Small tables with named rows and columns. After each table, cells are looked up by row and column.

nov.tsv
	sunufi	zud	vofi	zok	mipipov
nutu	137	191	95	86	193
pade	148	222	72	38	242
vok	131	223	73	96	205

What is the sunufi of pade in nov? 148
What is the vofi of nutu in nov? 95
What is the sunufi of vok in nov? 131
What is the vofi of pade in nov? 72
What is the zud of pade in nov? 222
What is the zud of vok in nov? 223
What is the zud of nutu in nov? 191

zor:
|  | murimo | tinapok | fef | lazo |
|---|---|---|---|---|
| falitob | 182 | 584 | -680 | 163 |
| semut | 182 | 291 | -317 | -634 |
| kud | 182 | -222 | 137 | 262 |
| futifo | 182 | 144 | 410 | 461 |
| varale | -62 | 144 | -45 | -136 |
| sogoz | 182 | 584 | -45 | 362 |
| zatosiv | 182 | 291 | 137 | 63 |
| rur | 914 | 218 | 137 | 362 |

What is the lazo of kud in zor? 262
What is the tinapok of falitob in zor? 584
What is the lazo of rur in zor? 362
What is the tinapok of futifo in zor? 144
What is the lazo of zatosiv in zor? 63
What is the murimo of varale in zor? -62
What is the tinapok of rur in zor? 218
What is the tinapok of kud in zor? -222
What is the murimo of falitob in zor? 182
What is the murimo of sogoz in zor? 182
What is the tinapok of sogoz in zor? 584
What is the fef of sogoz in zor? -45
What is the lazo of semut in zor? -634
Row with the largest lazo: futifo

Table gonuv
	mefi	bisazi	zibaz
gubi	992	7206	5787
votemok	5823	1754	5861
bom	5645	2451	7039
buk	5554	2545	6425
sud	4480	3559	6566
tokedo	-78	7196	5382
bal	4639	3657	6908
zov	4683	3208	6757
kib	3669	5920	5630
mokat	914	298	-811
suvom	718	-1418	-5592

bom, zibaz -> 7039
votemok, bisazi -> 1754
bom, bisazi -> 2451
bal, bisazi -> 3657
gubi, zibaz -> 5787
gubi, bisazi -> 7206
kib, bisazi -> 5920
zov, bisazi -> 3208
Row with the largest mefi: votemok

Table padan
|  | mugul | tatag |
|---|---|---|
| lat | 0.12 | 0.34 |
| posebog | 0.83 | 0.62 |
| simumub | 0.60 | 0.59 |
| velanaz | 0.04 | 0.27 |
| dupuru | 0.42 | 0.29 |
| nafipuv | 0.21 | 0.21 |

What is the tatag of dupuru in padan? 0.29
What is the tatag of simumub in padan? 0.59
What is the mugul of velanaz in padan? 0.04
What is the mugul of dupuru in padan? 0.42
What is the mugul of lat in padan? 0.12
What is the mugul of simumub in padan? 0.60
What is the tatag of velanaz in padan? 0.27
What is the tatag of lat in padan? 0.34
What is the tatag of nafipuv in padan? 0.21
What is the tatag of posebog in padan? 0.62
What is the mugul of nafipuv in padan? 0.21
What is the mugul of posebog in padan? 0.83

kofo
|  | zavaru | bazuluk | kasut | kas | tabukag | rek | fodenu |
|---|---|---|---|---|---|---|---|
| rof | 101 | 121 | 150 | 106 | 70 | 177 | 49 |
| vunuto | 134 | 174 | 167 | 168 | 154 | 82 | 209 |
| nunu | 123 | 69 | 127 | 153 | 192 | 126 | 207 |
| rog | 75 | 114 | 162 | 78 | 134 | 188 | 190 |
| gefama | 137 | 43 | 108 | 188 | 111 | 153 | 88 |
| voze | 123 | 76 | 87 | 113 | 83 | 198 | 85 |
| sotigu | 91 | 97 | 158 | 107 | 87 | 181 | 55 |
| las | 145 | 86 | 118 | 129 | 177 | 96 | 38 |
| masov | 141 | 64 | 123 | 193 | 105 | 134 | 60 |
| bip | 169 | 229 | 106 | 123 | 97 | 96 | 141 |
| daf | 134 | 138 | 145 | 194 | 37 | 153 | 104 |

zavaru of rof: 101
tabukag of gefama: 111
rek of voze: 198
bazuluk of gefama: 43
bazuluk of nunu: 69
kas of daf: 194
kasut of voze: 87

rimegop:
,mamido,dob,zutil,fek
ferepa,24,-58,26,-50
mubir,2,-59,52,-71
fud,-14,-5,-10,13
ded,1,-12,-27,-6
did,24,-16,60,23
sogero,-7,-55,3,1
kur,-22,-50,-64,-76
momu,14,-49,44,45
mapuziz,-1,-54,-8,-14
rad,24,-50,-33,24
duz,-3,-22,-55,3
padat,30,-34,-5,10
burudu,-13,3,-72,74
mep,-24,-53,33,-24

What is the fek of kur in rimegop? -76
What is the mamido of kur in rimegop? -22
What is the fek of sogero in rimegop? 1
What is the fek of fud in rimegop? 13
What is the fek of did in rimegop? 23
What is the zutil of burudu in rimegop? -72
What is the dob of sogero in rimegop? -55
What is the mamido of ded in rimegop? 1
What is the dob of mapuziz in rimegop? -54
What is the zutil of ded in rimegop? -27
What is the mamido of burudu in rimegop? -13
What is the zutil of padat in rimegop? -5
What is the zutil of fud in rimegop? -10
What is the mamido of ferepa in rimegop? 24
What is the fek of mubir in rimegop? -71

pef
columns: teg, nukug, buf
torad: [16.16, 13.03, -11.71]
gefe: [12.60, 11.23, -4.76]
bik: [29.16, 23.26, 19.53]
gup: [-93.57, -84.54, -77.39]
fugor: [-33.26, -28.52, -49.00]
kez: [13.04, 12.47, -25.63]
zuf: [-67.32, -60.72, -70.31]
vuv: [-21.44, -19.87, -44.06]
rugileg: [-23.04, -25.46, -30.99]
vazifaf: [61.40, 53.66, 18.84]
lukale: [-36.40, -30.17, -44.92]

rugileg, teg: -23.04
rugileg, buf: -30.99
kez, buf: -25.63
gefe, nukug: 11.23
zuf, nukug: -60.72
fugor, teg: -33.26
fugor, buf: -49.00
lukale, teg: -36.40
bik, nukug: 23.26
gup, teg: -93.57
torad, nukug: 13.03
kez, nukug: 12.47
vazifaf, nukug: 53.66

tapit.csv
,rodu,zum,gufosi,moravuf,rir,veg
lak,8.58,1.82,4.52,7.78,4.45,5.42
kinof,3.70,3.94,4.67,2.59,8.17,6.69
duruf,3.46,7.70,6.12,4.72,3.05,2.94
rukiso,2.44,6.83,6.26,3.82,3.05,2.73
mov,3.11,6.93,5.63,4.14,2.85,3.18
devulik,2.81,6.30,6.01,3.57,4.22,4.24
zezunu,4.38,2.92,5.33,2.36,8.88,6.82
parig,2.27,6.49,6.28,3.77,4.41,4.27
kete,2.90,6.60,6.67,3.75,4.01,4.37
tup,3.09,6.59,3.40,3.96,6.06,5.76
tedap,6.43,3.16,5.87,6.19,4.83,5.25
zik,8.27,3.42,3.11,9.09,4.01,5.57
busafar,3.59,4.76,4.28,2.97,8.26,6.73
fol,8.25,3.86,3.73,8.06,5.16,5.66

What is the zum of parig in tapit?
6.49
What is the veg of tup in tapit?
5.76
What is the rodu of lak in tapit?
8.58
What is the rodu of zik in tapit?
8.27
What is the moravuf of zik in tapit?
9.09
What is the veg of parig in tapit?
4.27
What is the gufosi of duruf in tapit?
6.12
What is the rir of lak in tapit?
4.45
Row with the largest zum: duruf

